Where one turn sends some rows of the set: a few examples, then the rows asked:
J348: [  8 -14  -2  28  11  -5   3 -11  34   1 -21   5 -22   4 -16 -23  -1 -42
   2]
J396: [ 14  23  21  14 -11   8   3  32   9  18 -14   6  -4   6 -37 -23 -32 -22
  19]
J801: [  3 -16   8  10  -5  22   9 -12  -8  13   5  16  32   6  -1 -16 -11 -28
 -19]
J223: [ 16  17  20  15 -16   3   0  33   8  17 -12   4  -3   9 -38 -25 -32 -26
  18]
J524: [ 16   8  26   7  -7   5  12  42  -5   5 -15   0  -3  14 -37 -32 -27 -21
  -5]
J361: [-12   8  -6  25  20  17   9  -7  11  -5 -19   1  -1   7   8 -13   1 -29
  -5]
J692: [ -5   6  -1  15  23  19   9  -2   6  -2 -15   6   4  10  11 -18   7 -24
 -19]
J489: [ 12  16  18   9 -14   4   5  42   8  17 -19   9 -10  16 -34 -32 -27 -27
   7]
J622: [ -8  -6   3  11  -6  25  -1 -12  -8   9  -7  17  27   7   5  -9  -7 -29
 -17]
J620: [-14   8 -11  20  16  15  12  -2   5  -3 -32   5   8   9  -2 -25   1 -40
  -5]
J409: [ 10  -8   2  21  17   3   0  -9  35  10  -7  11 -24   6   3 -13   5 -27
  -7]
J504: [ 17  10  28   7 -10   7  10  38  -4   8 -14   3  -3  14 -41 -35 -24 -19
  -4]
J419: [ 18 -34  13  18 -18  -1  -9 -21  16  12  -3  16   5   0 -26 -18 -11 -38
  -9]
J239: [ 10 -20   7  28  11  -2   1 -14  31  -1  -7   3 -24   5  -7 -15   1 -29
  -8]
J132: [ 14  -9   2   7 -13  15   8 -10 -10   8  -8  23  35   8  -4 -14  -5 -32
 -18]
J436: [  5  -8  11  12   0  21  -4 -14  -8   4   4  11  29   2   1  -9  -3 -21
 -20]
J74: [ 19  15  28  16  -8   6   5  30   0   6 -10  -4   0   5 -44 -29 -29 -17
  11]
J453: [  9 -11   0  28  20   1  13 -10  36   7  -5   5 -20   5  -3 -19  -4 -31
   1]
J48: [-11   7  -8  18  23  21  21   0   6   4 -15   7  10  11  10 -20  -2 -31
  -9]
J426: [ 21 -34  15  20  -7   3   2 -20  21  16  14  13   2   2 -15 -14 -13 -28
  -9]
J272: [ 13  13  23  10 -10   5   8  42  -4   7 -17   0  -1  16 -37 -36 -25 -24
   0]
J154: [  2  15 -13  18  17  13  18  -3   4  -2 -26  12  13   9   7 -16   2 -35
  -5]
J712: [ 34 -29  12  17 -13  -6   1 -19  17   8   1  20   5   2 -18 -13  -7 -32
 -11]
J56: [ 17  13  25  15 -13   4   2  34  -4   5 -10  -4   6   9 -42 -29 -30 -22
  10]
J274: [ 17  13  26  16 -10   4   7  32  -2   4  -7  -5   4   4 -42 -24 -34 -20
  10]
J190: [ 12  18  20   3 -12  10   8  40   4  20 -19  12  -8  15 -33 -31 -28 -23
   4]
J158: [ 20 -21  15  19  -7   7 -13 -21  20  15  11  16   1  -2  -7  -5  -6 -24
  -8]
J929: [ -3 -12   3  10 -13  18  -1 -11 -13   7 -14  16  34   4 -10 -20  -9 -38
 -15]
J157: [ 12  15  18   4 -12   7   9  43   7  18 -17  11 -11  15 -30 -27 -30 -26
   4]
J222: [ 14 -32  16  14 -16   6  -8 -19  12  12   6  18   3   5 -10 -10  -8 -28
 -19]
J611: [ 22  -6  -4  28  15  -7  12 -11  32  -2 -16   8 -17   4  -8 -16   3 -35
   3]
J128: [ 15  20  20  13 -13   6   3  34  10  18 -11   6  -4   5 -35 -20 -36 -25
  18]

J56 turns into J272
J620 turns into J348
Where do these go?
J274 turns into J524
J74 turns into J504
J712 turns into J132
J48 turns into J453
J622 turns into J361
J409 turns into J158

Where one turn sends some rows of the set: a few examples, then the rows asked:
J981: [10 20  7 28  0 10 -2  8 -5 -2 -8 -7 -3 16]
J354: [ 39  12   5  -1  20 -11   7  -3 -20   7 -12   4  19   6]
J499: [  6   9  -6  20   7  33   3   3 -17  18 -12 -24  -2 -42]
J743: [ 16  18 -13  22   0  11   0  -3 -44  18   9 -21   5 -33]
J893: [  6   8  -1   9  49  21  -5  16  -9  11 -25 -21   5 -23]
J36: [ 10  -2 -14  15  45  17 -13  -3 -15   6 -30  -8   0  -3]
J457: [  8  -4  -7  20  50   5  -6  13 -33  -5 -17 -22   5 -15]
J602: [ 29   2   0  14  19  17 -11   5  14   8   2 -11  -7   9]
J263: [  4  16  -6   4  44  13  -3  17 -13  18 -24 -32  -3 -26]
J820: [ 39  17   1   1  12  -4  10  -9 -27   9 -17   6  15   5]
J238: [ 38   7  -3  -1   2  13 -23  16  -1   8  -3 -12   7 -33]
J985: [ 13  21 -17  22   6  10   1   0 -44  16   8 -14   7 -37]
J97: [ 43   8  -4  -5   2  13 -19  16  -3  10   0 -16   4 -30]
J77: [ 41 -10   1   3  19   6 -24  -5  -2   6  -7 -15  -3  -1]
J199: [ 27  11  -6  28  29   0  28   5 -26  -6   3  -6  -2   6]
J253: [ 10  26   1  29  15  -4   3  19 -17   2  14 -18 -10   7]
J640: [  9  -3   0  15  40  -4  -4   5 -37  -6 -21 -29   4  -7]
J400: [ 47  21  -4   1  11   2  10 -11 -30  10 -12   2  13  -2]
J661: [ 13  -3 -19   9  30  13 -12   0  -8   4 -40 -12  -5  -5]
J683: [  1  14   6  31  11  31  13  15 -10   8   5 -27   1 -24]
J521: [  2  22 -14  23  11   4  11   1 -40  23   5 -12   7 -30]
J330: [ 11  31  -1  22   7  13  10  31   3   0  -4  -9 -10  -7]
J655: [ 23  -2  -6   3  -1   9 -23  21   6  10  -4 -12   4 -31]
J788: [  6  19 -12  23   5   5   2   1 -43  21   9 -18   5 -32]
J118: [ 34  16  -5  11  38  -3  28   0 -41   5  -6 -13   0 -12]
J598: [ 35   5  -5  -3   2   9 -20  23   3  11  -4 -14   3 -31]
J163: [ 44  20  -2   2  16  -2   3 -12 -29  10  -9   6  16   0]

J400 turns into J97
J77 turns into J499
Where do these go?
J521 turns into J354
J661 turns into J263
J788 turns into J820
J163 turns into J238
J330 turns into J253
J457 turns into J36
J683 turns into J199

